Each row has a name. Each question is about the rows just above it.

[ 24 -55  12 -34  29 -29  25  53 -31] -> Dipi
[ 24 -55  12 -34  29  35  -6  12  28] -> govan
[ 24 -55  12 -34  29 -29   4  53 -31] -> vomo
Is [ 29 -29  25  53 -31] printed in one of the named rows, side by side and in this order?  yes
Is [35 -6 12] printed in one of the named rows, side by side and in this order?  yes

[-16   3  39 -11 -25  -7 -14  11 -11   7] : gab
[ 12 -23 -13  43 -10  -2  33  11 -27  -5] : govan
[ 17  15 -26 -20  44 -16  -4  12  18 -29] : pudel
[-25  16   5  -1 -23  45 -17 -26  13  30] : meki
[-23 -31   4  17 -14  -3  35  10   3 -12] : piral
[  5  -3   1   0  16 -30  16  41 -11 -39] : vomo
[ -6  -4 -24 -13  25   2  10  -8  31 -14] : pap
[ -8   8  12 -16 -18  23 -28 -41  13  41] : Gune
Among the named rows, does one hold [ -8  31 -14] next to each other, in this order?  yes
Does one of the named rows hold [ 45 -23  -1   5  16] side by side, in this order?  no
Does one of the named rows hold [-11 -25  -7] side by side, in this order?  yes
Is [-25  16   5] printed in one of the named rows, side by side and in this order?  yes
Is [  0  16 -30  16] printed in one of the named rows, side by side and in this order?  yes

[ -9  36 -15  -7   7   7  20 -22  37  17   5  10] -> piral
[ -5 -13  16  -4  -1  13  26  -6   4 -12   8  21] -> pesa
[ -3  34  13  -4  10  -6  31 -17  45  26  11   6] -> Gune
[ -8  31  14  -8   9   6  48 -25  52  19  16  21] -> pap
[ -5 -13  27  -4   0  11  37  -7  12 -10  11  26] -> vomo
[  6 -34  31   6  -3  -6   0  18 -24 -13   1  -1] -> meki
[ -7  35 -18  -6   6   4  12 -20  32  17   4   4] -> pudel
[-11  29   5 -10   8  12  45 -27  47  13  14  24] -> gab
[  4  -4  48   2   6 -13  31   2  19  11  12   3] -> vuri
[ 16 -15  32  12   1 -32 -24  27 -20  12  -4 -33] -> Dipi
[ 15 -14  23  12   0 -30 -30  27 -22  11  -7 -34] -> govan
[ 3  0 25  1  3 -8 15  1 11  8  7  1] -> Laz
Among the named rows, does one hold [ 12   1 -32] next to each other, in this order?  yes
Among the named rows, does one hold [18 16] next to each other, in this order?  no
Among the named rows, does one hold [ 7 20] next to each other, in this order?  yes
Among the named rows, does one hold [-4 -1 13] next to each other, in this order?  yes
Among the named rows, does one hold [-14  23  12] next to each other, in this order?  yes
Is [31  6 -3] printed in one of the named rows, side by side and in this order?  yes
Among the named rows, does one hold [ 31 -17  45  26] next to each other, in this order?  yes

[ 11  12  11   9   4   0  -7 -11 -14 -14 -12  -9  -3   3   9  15  17  17
  13   8   2  -7 -12 -17 -20 -17 -12  -6   2  10  17  20  21  17  11   3
  -6 -15 -20 -24 -23 -17  -8   1  11  20  25  26] : meki
[-14   5  21  35  43  44  36  24   7 -12 -29 -40 -45 -42 -31 -16   3  22
  36  45  46  39  25   8 -11 -29 -42 -48 -45 -35 -18   1  21  36  46  48
  42  29  11 -10 -29 -42 -50 -48 -38 -21  -1  19] : pudel
[ 38  34  25  11  -6 -20 -32 -38 -38 -32 -19  -3  13  27  37  40  38  28
  13  -4 -20 -34 -41 -41 -34 -22  -5  12  28  39  44  40  30  16  -3 -21
 -35 -43 -45 -38 -25  -8  12  28  41  47  45  34] : Gune
[-27 -25 -18  -8   2  12  20  25  25  21  14   4  -6 -15 -20 -23 -21 -17
  -8   1   9  16  20  20  18  12   5  -4 -11 -17 -18 -17 -14  -8  -1   6
  12  15  16  15  11   4  -1  -6 -11 -13 -14 -11] : pesa
[ 22  14   4  -8 -18 -26 -28 -25 -20 -10   1  12  23  28  29  25  17   6
  -7 -19 -28 -31 -30 -24 -13  -1  13  25  32  33  30  21   9  -6 -20 -30
 -35 -34 -28 -16  -1  13  26  35  36  34  24  11] : pap
[ 28  21  11   0 -13 -23 -30 -32 -29 -19  -7   6  19  29  34  33  26  14
   2 -13 -26 -33 -36 -33 -23  -8   5  20  30  37  37  30  19   2 -13 -26
 -36 -40 -35 -25 -12   4  20  32  39  40  33  22] : govan
Does one of the named rows hold [-41 -41] side by side, in this order?  yes
Is [-22  -8] printed in one of the named rows, side by side and in this order?  no
Does one of the named rows hold [21 17 11] side by side, in this order?  yes
Among the named rows, does one hold [ 30  21   9  -6 -20] next to each other, in this order?  yes
Does one of the named rows hold [  4  -1  -6 -11 -13] side by side, in this order?  yes

[  4  13  -8  -8   6   5 -20   7   5  10  15 -18   0 -15   0  -9  21 -23
  -5 -20   6   4 -19] = piral
[  4  13  -8  -8   6   5 -20   7   5  10  15 -18   0 -15   0  -9  15 -23
  -5 -20   6   4 -19] = meki
[-54  47 -41  14 -10   3  43 -26  10   7 -27   9  -1 -25 -18  17  43 -25
  15   7  16 -52  -4] = gab
Does one of the named rows hold [-15   0 -18  15] side by side, in this order?  no
Is [6 4] printed in one of the named rows, side by side and in this order?  yes

[ 2 51 -7  8] : Dipi
[ 9 36 13 20] : pap
[ 51 -16  -3  11] : vuri
[ 9 36  5  1] : govan
Does one of the named rows hold [20 13] side by side, in this order?  no
Among the named rows, does one hold [ 51 -16  -4  11] next to each other, in this order?  no
Is [51 -8] printed in one of the named rows, side by side and in this order?  no
Among the named rows, does one hold [ 51 -16] next to each other, in this order?  yes
Does one of the named rows hold [ 51 -16  -3  11] side by side, in this order?  yes
Does one of the named rows hold [13 36] side by side, in this order?  no

[-28 -44  21  -9] = vuri
[-28 -44  16  24] = pesa
[-28 -44  16  -9] = pudel
Is [-28 -44  17] printed in one of the named rows, side by side and in this order?  no
Does one of the named rows hold [-44  16] side by side, in this order?  yes
Among the named rows, does one hold [-44  22] next to each other, in this order?  no
Among the named rows, does one hold [-44  21] next to each other, in this order?  yes
Does one of the named rows hold [ -9  16 -44 -28] side by side, in this order?  no
Does one of the named rows hold [-28 -44  16  -9] side by side, in this order?  yes

[ 29   2 -20  11  13  34]  pudel
[ 43  -2 -34  19  11 -13]  vomo
[-11  16  26  21   7   6]  meki
[10 27 -1 28 15 32]  Dipi
Does one of the named rows hold [29  2] side by side, in this order?  yes
Does one of the named rows hold [ 43  -2 -34] side by side, in this order?  yes

[ 15  41 -10 -15  15  -9  10   3   6] = vuri
[  6  41 -10 -15  15  -9  10   3   6] = Laz
[11 11 26  9 15 39  4 -2 29] = pudel
[ 15  41 -10 -15  15  -9  12  39   9] = piral
Does one of the named rows hold [10  3] side by side, in this order?  yes
Among the named rows, does one hold [ 41 -10] next to each other, in this order?  yes
Among the named rows, does one hold [-9 10] next to each other, in this order?  yes
Is [39  4 -2 29] printed in one of the named rows, side by side and in this order?  yes
Does one of the named rows hold [15 40] side by side, in this order?  no
Among the named rows, does one hold [-10 -15  14  -9] next to each other, in this order?  no
Does one of the named rows hold [ 41 -10 -15  15] side by side, in this order?  yes

[-14   2  13   7  25  39  -8   5]  vuri
[-30  20  33   8 -10 -59 -15 -52]  Dipi
[-28  13   3  22  -2   6 -10   7]  gab
[ 47 -21 -35  -1  26  43  24  33]  Laz
Among the named rows, does one hold [33 24 43 26] next to each other, in this order?  no
Does one of the named rows hold [  5 -10] side by side, in this order?  no

[-4 43 31 24] : pudel
[  1 -44  31  19] : Gune
[-4 43  2  5] : meki
[19 31 16  4] : govan
[-27  24 -36 -10] : vuri
[-4 43 42  5] : Dipi
[-22  -6 -10   0] : pap
Is [16 31] printed in one of the named rows, side by side and in this order?  no
Is [ 4 16] printed in one of the named rows, side by side and in this order?  no

[  6  18   0 -14 -19 -18 -20]  govan
[ 31  -4  24  10 -19  37 -53]  Gune
[ 10 -27  32  21  12  29   7]  vomo
[ 13   3   8 -27  30 -24  15]  Laz
[ 23  21  24 -13 -12 -30 -28]  gab
[-16  -9 -33  43 -28  40 -11]  pesa
[-15 -15  31 -12  16  -5  27]  vuri
[  2  36 -35   7 -22 -30   4]  meki
[ 20  28 -20  33 -12 -13   0]  pudel
[-51 -21 -32  10  -3  12  38]  pap
[ 10 -21  43 -42  35  -5 -14]  Dipi
Does one of the named rows hold [-51 -21] side by side, in this order?  yes
Among the named rows, does one hold [  3   8 -27  30] next to each other, in this order?  yes
Does one of the named rows hold [ 12  21  32 -27] side by side, in this order?  no

